In the data rows, 128 means zero.
Some points, each followed by its number:
[174 130 123 108 143 119 121 117 124 110 113 113 110 105 160] 0
[145 148 136 205 137 244 255 133 133 230 193 160 155 149 132] 1
[ 99 140 128 233 117 111 107 127 130 226 194 158 161 151 123] 2
[108  71  91 121  89 125 129  79  68 133 117  50 121 139  95] 3
[100 132 137 139 140 136 138 139 134 128 121 164 112  73 136] 4
[148 137 137 227 147 255 255 140 137 243 216 138 169 179 135] 5
[107 123 126 128 115 134 140 131 124 123 122 127 112 119 104] 6
[132 135 133 211 136 110 122 135 131 214 196 135 183 159 145] 7
[104 123 127 116 105 119 127 128 125 107 112 138 106  79 123] 8
[103 121  83  98  80 122 125 110 116 114 112 104 116 121  87] 9
[109  62  87 109  99 124 124  68  74 122 112  91 111  86  99] 10
[ 98  37  73 113  76 106 105  47  49 106  98  36 102  66 101] 11
[191 145 178 120 157 107 119 132 171 107 109 141 103 186 166] 12
[ 95 126 128 232 127 210 111 138 123 213 186 129 161 128 113] 13
[143 137 132 207 133 251 255 131 132 233 205 126 172 129 133] 14
[147 140 135 207 127 255 255 127 133 230 201 133 175 154 137] 15
[183 207 184 114 171 119 133 192 189 123 114 230 105 145 168] 16
[101 144 135 118 145 123 120 137 124 127 115 160 114 124 129] 17
[127 149 131 164 136 116 119 132 131 198 182 191 158 144 132] 18
[102 137 125 128 139 115 121 131 129 118 113 151 101 116 124] 19
[105 122  86 134 120 119 125 124 112 122 117  85 106  96 106] 20
[ 96 121 125 225 124 204 113 134 119 207 180 127 157 124 112] 21
[ 90  31  72 106  72 103 102  55  60 100 100  67 105  90  97] 22
[ 93 127 116 109  82 110 106 120 118 102 158 133  96 112  57] 23
[ 95 126 128 233 126 210 111 139 123 214 185 130 161 126 112] 24
[138 128 131 199 127 254 255 126 133 225 188 131 165 157 133] 25
[150 143 136 255 130 255 255 131 140 248 204 161 178 155 132] 26
[198 144 179 126 182 123 139 180 181 120 255 179 249 206 192] 27
[130 148 135 197 141 227 118 148 133 208 185 141 163 124 143] 28
[145 140 135 205 128 255 255 128 133 226 199 134 173 149 137] 29
[104 121 126 116 114 123 126 131 123 113 115 125 107 116 102] 30
[128 147 132 191 137 220 119 146 131 202 180 139 159 121 139] 31
[106  65  87 111  86 114 131  74  63 125 110  43 117 136  92] 32
[ 93  21  74 118  98  97 102  58  53  96 105   0  99 110  86] 33
[102 136 124 107 122 120 125 136 124 112 115 134 110 120  87] 34
[ 95 132 128 113 116 112 112 119 123 111 107 132 107  89 161] 35
[100 128 121 108  90 110 106 121 122 102 154 132 104 120  65] 36
[209 145 190 112 198 108 115 183 195 111 255 179 241 247 200] 37
[210 151 186 101 188 108 118 191 194 113 255 146 240 201 216] 38
New points follow, each followed by the numbers of its five nearest points above by angle, nearest first.
[ 97 134 127  99 123 129 124 131 125 125 112 139 109 113  82] 34 30 6 23 36
[ 98 134 124 100 121 128 124 131 124 125 112 138 109 113  83] 34 30 6 23 36
[109  62  87 109  98 123 124  68  74 122 112  92 110  90  98] 10 22 11 33 32
[125 149 131 160 137 116 119 133 130 192 177 189 155 143 132] 18 2 7 28 31
[106 123  82 109  85 113 124 119 115 122 115 154 116 125 114] 9 23 30 36 22
[186 212 188 106 173 108 115 197 194 113 107 236 101 144 171] 16 12 17 37 38
[191 220 187 120 187 106 117 192 187 108 107 221 108 146 165] 16 12 37 17 38
[103 138 128 106 125 121 126 138 124 112 116 136 111 121  87] 34 30 36 23 6
[ 93 137 127 112 120 126 124 124 133 117 118 151 109 119 100] 34 30 19 6 23
[ 97 131 137 128 140 121 120 139 134 118 114 167 108  67 137] 4 19 8 35 17
[136 139 137 203 141 111 122 140 135 206 189 136 177 161 147] 7 2 18 13 24
[ 97 116  70 110  92 109 109 114 105  99 103 127 100 119  78] 9 30 23 34 36
[182 142 180 113 181 112 108 132 126 105 104 122 105 101 183] 0 12 16 38 35
[ 97 121  82 113  92 108 112 115 122 113 106 109  97 120  92] 9 30 20 22 23
[107 125  94 109 103 130 127 124 126 116 129 118 122 101  98] 9 20 23 30 36
[177 200 180 116 162 121 120 188 180 115 108 164 107 121 158] 16 12 38 37 17
[110 129  91  99  86 121 125 116 122 114 112 108 123 124  97] 9 30 22 23 32
